In the data rows, the value 50 means zero.
Here are some points:
72|64|29|51|49|64|28|57|49|75|61|58|10|36|21|51|49|44|28|59|52|69|69|20|41|68|64|32|34|32|38|32|20|65|61|43|39|42|38|30|39
50|42|33|45|61|48|32|60|90|44|70|90|79|46|36|19|39|23|0|28|10|77|60|24|54|63|70|57|49|36|33|6|21|48|43|77|67|60|56|27|44
64|56|69|38|63|66|41|55|41|61|50|33|63|46|40|57|46|35|40|63|61|61|53|68|40|54|39|48|40|64|23|49|49|35|67|40|56|47|64|75|40
29|59|51|42|56|40|38|99|4|53|33|33|55|70|43|48|8|49|21|52|96|52|29|70|90|91|63|66|27|21|31|69|26|47|47|42|7|67|73|77|0
22|59|31|36|49|22|47|51|64|92|66|51|67|67|39|17|65|76|70|55|50|45|48|81|60|36|45|65|40|37|55|70|54|33|42|76|44|55|39|85|63
43|69|78|99|24|42|56|59|14|31|2|60|3|18|66|68|48|43|87|16|77|27|42|25|25|73|68|17|87|77|2|31|47|48|16|77|49|0|70|47|71
35|66|37|49|69|38|21|89|48|55|41|82|31|58|70|39|35|65|35|48|52|43|24|62|71|75|68|73|41|27|55|41|21|54|44|57|16|60|78|72|17
60|43|63|39|54|52|62|55|66|51|64|54|58|51|43|48|67|56|50|58|39|49|41|69|41|48|52|46|47|62|66|39|36|45|57|64|53|43|52|80|53
52|54|33|57|48|43|49|51|73|54|74|82|30|36|22|53|55|42|33|44|24|40|73|30|69|59|52|33|55|29|61|39|9|68|43|98|46|38|42|27|72
69|27|67|50|42|62|57|54|26|64|52|29|34|46|50|50|43|76|64|42|38|44|37|28|59|58|64|34|45|63|57|57|48|57|45|50|16|20|42|61|38
47|58|52|43|51|41|51|40|41|47|38|50|34|44|49|59|56|48|61|59|54|52|41|69|51|41|36|59|48|50|67|64|67|51|56|42|57|59|33|62|62
19|5|48|43|59|54|49|56|14|46|53|84|70|82|58|27|68|78|57|31|36|45|48|82|89|62|68|44|59|72|72|39|38|32|0|81|60|58|62|98|53
40|56|63|63|31|70|47|45|38|35|37|47|52|54|60|68|19|40|69|25|81|40|55|30|45|39|67|48|60|80|29|62|51|41|46|43|44|34|59|49|45
63|22|80|76|53|42|62|36|35|42|41|99|35|35|41|40|66|56|32|48|7|26|34|42|55|53|99|25|60|69|57|40|0|62|36|78|50|28|64|55|66
47|61|38|34|58|56|43|53|55|49|50|50|54|47|53|58|52|53|61|57|41|41|59|59|58|41|42|61|56|41|63|43|62|47|52|55|66|69|45|53|57
37|65|46|16|64|55|23|99|0|68|37|49|35|84|25|18|0|32|8|75|99|42|20|72|81|99|62|42|38|4|20|53|22|43|51|24|0|44|97|84|0
46|32|33|53|47|53|35|40|33|42|31|37|49|48|50|65|53|51|39|40|64|57|60|48|48|52|42|74|61|52|49|46|73|50|47|66|62|80|47|30|57
25|92|60|9|91|28|59|72|99|79|90|47|66|77|40|0|40|58|49|80|16|38|34|89|53|59|59|42|40|12|42|60|30|38|77|25|18|17|78|73|26
49|54|31|61|50|44|44|39|50|47|52|54|32|31|42|52|42|53|52|40|45|58|72|40|51|56|48|51|57|44|42|31|50|57|41|56|62|60|38|31|58
46|32|49|61|46|51|53|34|44|53|45|37|47|61|58|56|56|52|57|46|56|44|59|44|52|35|39|68|64|55|49|42|62|56|27|58|61|56|55|35|53
66|27|30|63|48|50|46|71|14|67|51|29|49|87|62|54|29|76|49|20|51|40|51|11|71|52|67|45|51|66|30|39|67|73|54|48|44|65|52|32|20
33|59|63|34|44|60|96|42|83|43|76|82|60|35|33|41|78|38|39|45|29|69|10|79|39|71|67|45|28|47|58|40|28|43|62|47|74|16|50|99|79
74|28|53|43|37|70|38|40|40|51|41|32|66|47|63|80|48|52|60|54|54|50|61|53|45|19|34|57|65|61|56|64|70|38|62|54|50|70|48|28|54
36|99|17|44|32|0|41|54|82|43|81|5|0|37|42|43|47|33|37|99|83|48|81|57|70|39|40|48|37|0|55|43|59|91|82|32|48|5|29|0|16
51|43|60|43|54|52|56|57|48|54|57|49|69|58|51|51|49|53|46|53|38|50|45|61|48|44|45|48|42|56|66|49|43|42|51|59|52|56|54|68|50
17|98|17|77|75|38|8|22|93|44|50|89|22|31|12|12|39|37|31|39|46|52|59|30|79|87|79|78|72|29|48|32|50|55|52|85|62|99|63|36|44
65|33|61|36|57|64|39|78|35|60|64|22|89|69|61|54|54|81|61|61|61|68|31|59|37|32|35|75|43|73|56|49|87|34|57|44|50|76|46|72|37
49|54|41|52|56|45|39|52|60|48|49|58|46|50|48|45|51|51|50|46|51|47|56|54|48|49|53|53|61|45|46|41|49|52|52|56|53|58|56|46|48
Then 12 other points, each followed by its number:
48|72|57|57|56|47|73|32|61|56|42|54|31|36|44|53|68|36|51|70|49|53|50|82|37|58|36|41|48|38|71|58|37|60|50|45|57|46|32|44|75 0
38|45|37|44|46|71|64|38|41|20|63|79|59|30|71|27|84|45|43|48|11|99|55|31|2|58|72|40|39|85|54|0|43|57|23|44|99|34|27|20|99 1
86|45|61|50|58|70|48|64|13|47|52|32|49|66|69|64|59|57|69|42|65|60|30|42|63|39|42|64|53|91|45|48|90|69|74|38|52|52|64|77|25 2
68|36|45|52|48|61|47|65|35|58|56|52|47|58|45|57|46|64|55|44|43|54|50|38|49|50|48|58|39|65|56|40|57|59|59|50|47|47|39|65|48 3
51|52|45|46|37|46|49|35|52|39|33|49|41|42|49|51|51|34|42|59|49|36|50|48|63|37|51|48|59|38|49|66|35|50|39|45|56|54|48|12|49 4
38|58|74|62|52|43|93|71|35|41|33|77|11|58|46|56|72|57|30|57|63|24|0|75|74|93|63|43|22|28|73|78|1|45|39|54|18|59|53|85|22 5
46|55|54|51|56|57|49|28|39|59|64|16|59|55|44|73|54|55|50|43|66|67|57|55|55|45|28|40|42|48|59|53|61|49|63|43|53|79|19|54|73 6
42|48|58|67|40|82|36|48|41|56|48|36|43|47|58|61|21|20|58|23|71|42|60|31|48|34|68|38|68|64|32|64|55|52|43|50|48|50|74|55|53 7
43|49|47|61|51|49|49|43|50|49|34|49|34|47|56|61|47|55|34|56|62|32|42|54|60|62|45|61|53|32|51|66|42|51|40|46|35|72|67|38|35 8
50|50|57|40|55|46|35|39|68|58|57|87|64|54|52|30|61|39|27|63|32|53|41|65|44|54|59|53|57|41|45|57|27|33|47|59|48|67|59|45|48 9
51|26|37|43|54|54|41|55|34|55|42|46|59|51|51|57|49|65|52|43|43|51|64|51|47|45|48|78|56|59|48|54|77|30|42|66|52|62|41|48|53 10
56|58|38|60|60|46|32|63|48|51|76|38|58|60|47|50|30|68|68|43|53|62|60|33|41|48|47|64|52|69|42|31|75|58|69|43|44|50|32|55|45 11
Which of these numbered points is nearest to each point below by angle, seen from the average point of the first points? Its number follows each.
50|6|0|73|56|73|0|60|0|26|36|63|21|23|33|78|40|61|55|54|71|70|74|51|59|30|0|99|69|65|61|35|99|32|22|57|89|99|20|0|51 > 10
60|29|58|76|50|85|51|60|14|63|40|30|36|81|65|72|47|73|71|36|78|54|31|52|58|50|36|84|59|94|28|53|99|63|63|16|51|63|63|70|16 > 2
41|34|42|39|64|60|37|64|30|55|54|44|73|54|50|47|41|66|44|44|48|53|47|60|53|55|49|77|46|53|70|43|56|40|36|42|46|77|48|70|42 > 10
30|49|60|55|40|36|70|78|30|56|43|63|53|64|51|30|68|62|62|30|39|37|8|67|74|43|41|32|41|23|73|76|35|46|50|43|29|58|57|58|32 > 5
40|52|46|33|69|38|28|33|41|52|54|39|37|62|38|74|64|50|40|56|37|61|69|57|61|47|33|54|51|46|83|49|60|69|32|55|62|58|36|47|68 > 6
86|1|52|31|40|84|52|22|29|46|43|35|86|38|74|99|32|56|67|56|44|35|96|38|46|0|2|54|61|84|40|57|95|30|75|60|38|94|26|21|75 > 10
64|20|40|42|53|55|53|48|55|40|50|66|78|58|57|59|63|52|22|48|37|74|56|45|44|38|39|69|51|54|54|23|72|35|38|52|71|86|46|55|63 > 10
37|79|51|52|62|29|63|52|64|45|51|51|44|51|49|37|47|47|52|62|60|41|51|59|55|51|62|43|42|39|50|63|47|60|59|41|52|45|47|58|46 > 0
45|48|46|60|24|41|54|34|52|39|34|53|37|37|41|56|60|46|46|62|58|35|54|39|52|38|42|39|58|26|50|66|35|43|43|44|64|54|48|3|55 > 4
69|36|58|52|51|68|53|47|27|46|41|35|38|61|49|69|43|59|66|40|70|41|41|50|55|56|48|58|44|77|45|57|80|64|59|41|50|62|62|77|35 > 2
52|57|62|65|45|44|51|74|58|32|46|16|59|58|54|65|49|43|27|59|71|24|49|34|75|60|34|50|77|40|39|71|55|38|34|51|24|58|77|37|14 > 8
55|99|0|65|47|14|22|40|56|65|77|8|0|18|25|38|38|64|72|56|49|60|88|15|48|55|54|48|33|52|49|49|93|76|49|19|73|2|10|1|71 > 11
54|56|45|51|51|55|40|50|54|58|65|50|56|61|60|50|39|51|57|47|52|57|56|40|46|45|53|49|50|52|45|46|63|64|51|47|49|41|41|56|51 > 11
17|41|78|66|41|65|88|54|29|28|29|54|65|71|46|39|88|45|33|24|21|2|0|64|59|55|51|22|26|59|86|49|32|37|39|57|17|68|64|64|33 > 5
63|44|64|45|61|54|54|43|39|22|56|45|83|57|66|48|51|41|62|25|29|54|35|49|31|37|55|48|56|95|26|31|69|40|54|29|69|60|60|62|51 > 2
45|40|75|48|46|61|66|59|24|52|45|53|52|57|49|57|52|54|65|47|58|28|43|63|56|33|56|53|45|65|62|64|49|50|52|61|42|53|55|63|60 > 2
51|75|74|47|50|63|50|30|63|53|65|51|46|54|43|51|45|50|56|61|37|32|47|64|39|49|50|34|44|66|48|59|37|37|43|66|51|13|55|52|72 > 0
18|64|55|45|53|46|46|53|61|55|52|84|90|56|57|36|49|38|34|47|23|35|23|68|63|41|69|52|57|28|61|60|16|51|37|56|41|72|67|59|47 > 9
65|61|62|40|50|38|54|45|67|49|49|27|65|59|54|61|49|43|44|66|48|62|61|68|41|37|33|50|39|45|42|48|60|39|56|22|49|53|57|43|40 > 6
79|8|27|48|56|47|54|65|70|70|70|98|39|54|50|48|54|83|39|45|3|42|34|19|64|45|73|52|38|51|52|30|33|67|84|61|44|78|26|50|22 > 3
13|99|0|91|38|0|0|29|55|46|99|0|0|29|0|52|67|59|76|52|99|74|99|0|65|97|42|68|24|35|34|30|99|99|89|12|84|0|0|5|61 > 11
17|48|27|54|51|26|69|45|87|32|82|88|92|33|42|12|65|32|62|58|13|99|63|68|11|71|68|71|25|52|59|3|50|41|24|46|83|59|50|48|91 > 1
62|39|44|43|56|71|38|69|37|55|59|11|92|79|61|56|45|73|60|55|47|65|57|55|53|24|40|74|57|67|59|52|99|44|71|47|35|58|48|84|38 > 2
40|47|68|34|60|44|68|32|93|45|67|65|94|67|61|41|73|35|42|62|26|73|50|69|38|44|47|39|52|43|42|46|28|22|42|46|59|61|79|41|49 > 9
63|80|27|58|50|51|36|64|16|54|56|12|15|40|51|79|33|58|59|49|92|69|78|59|71|33|37|48|37|33|57|51|65|65|87|35|33|43|23|41|41 > 6
28|61|34|50|51|44|29|62|69|48|65|78|61|48|40|39|61|25|33|56|42|41|41|74|52|52|55|67|54|38|57|68|20|30|43|73|47|58|67|30|47 > 9
53|53|38|52|49|51|44|56|41|57|69|46|51|56|41|53|46|61|64|40|52|53|62|37|44|49|44|54|43|49|48|51|67|56|64|46|47|40|45|56|47 > 11
76|48|40|58|45|60|39|65|53|64|61|22|64|58|34|57|44|73|45|48|42|62|70|11|51|30|46|54|62|53|34|36|62|54|63|47|31|50|42|32|35 > 11
35|48|55|41|77|64|35|58|64|52|67|65|78|55|51|25|50|62|55|45|40|40|47|74|52|51|51|41|57|63|68|43|42|47|55|73|58|54|64|79|46 > 9
50|37|40|52|53|48|48|43|47|56|42|53|49|59|56|47|39|62|43|43|45|36|36|47|57|50|62|56|50|57|50|49|46|50|39|66|53|54|55|51|47 > 10
71|18|52|63|69|68|99|22|40|59|57|38|0|29|30|60|79|80|99|69|0|39|30|15|42|18|64|0|31|96|99|0|24|99|86|99|41|3|0|80|99 > 3
74|37|46|64|30|59|65|70|25|52|32|43|23|66|51|66|31|71|36|39|87|35|33|37|82|62|46|42|50|47|40|70|51|55|57|48|10|58|54|50|8 > 8
77|51|50|45|57|57|58|47|71|51|62|58|73|47|59|46|62|46|53|55|25|66|55|42|25|44|49|41|46|65|35|17|47|40|51|42|52|34|47|58|45 > 1
27|68|37|60|56|43|25|42|71|46|48|67|42|39|38|31|52|44|39|38|49|54|53|55|42|56|62|56|58|44|50|49|57|55|60|62|54|60|70|45|59 > 9
79|48|46|54|46|48|42|62|49|54|49|65|37|44|42|47|52|70|47|51|21|45|45|28|41|57|58|59|44|53|50|31|38|48|46|67|49|59|40|53|49 > 3
54|47|41|49|59|46|39|50|63|50|52|51|56|45|43|41|48|46|45|46|40|67|56|50|48|52|58|54|53|50|47|33|54|52|46|47|54|49|45|36|55 > 1
61|99|41|48|46|37|63|31|86|77|57|45|13|33|42|59|56|45|66|75|63|32|71|47|43|26|29|35|47|22|41|59|36|68|99|31|32|19|39|28|53 > 0
37|21|41|59|55|61|42|60|34|38|30|58|64|71|51|32|47|51|48|27|37|33|30|52|52|61|58|48|51|60|61|48|42|40|26|73|46|57|61|62|48 > 10
99|71|31|22|49|78|23|20|37|53|55|0|52|36|49|99|14|37|51|74|56|61|99|26|55|49|12|37|65|22|5|75|75|43|99|47|5|47|4|0|14 > 6
49|65|52|46|54|48|62|43|44|44|33|27|37|47|57|48|65|49|54|65|56|48|44|69|49|47|43|53|57|40|62|71|69|62|50|36|51|51|41|43|59 > 0
41|68|55|49|55|43|54|62|67|52|46|45|45|54|51|44|50|53|55|64|58|43|50|56|49|55|58|42|52|39|48|52|53|51|56|41|48|35|56|60|42 > 0
22|49|65|52|63|50|63|44|45|39|25|54|53|36|70|62|63|27|25|52|70|35|29|77|52|56|33|47|48|52|58|69|33|41|30|48|65|75|63|45|66 > 8
44|20|37|40|71|63|65|75|28|52|47|12|95|67|71|54|40|88|66|34|42|46|50|71|58|22|25|58|35|69|40|46|91|33|76|15|40|76|48|89|33 > 2
45|59|29|51|45|39|35|49|65|48|45|43|46|48|47|46|50|53|42|49|57|46|72|33|53|44|51|58|67|42|36|44|38|54|40|67|55|49|54|22|59 > 4
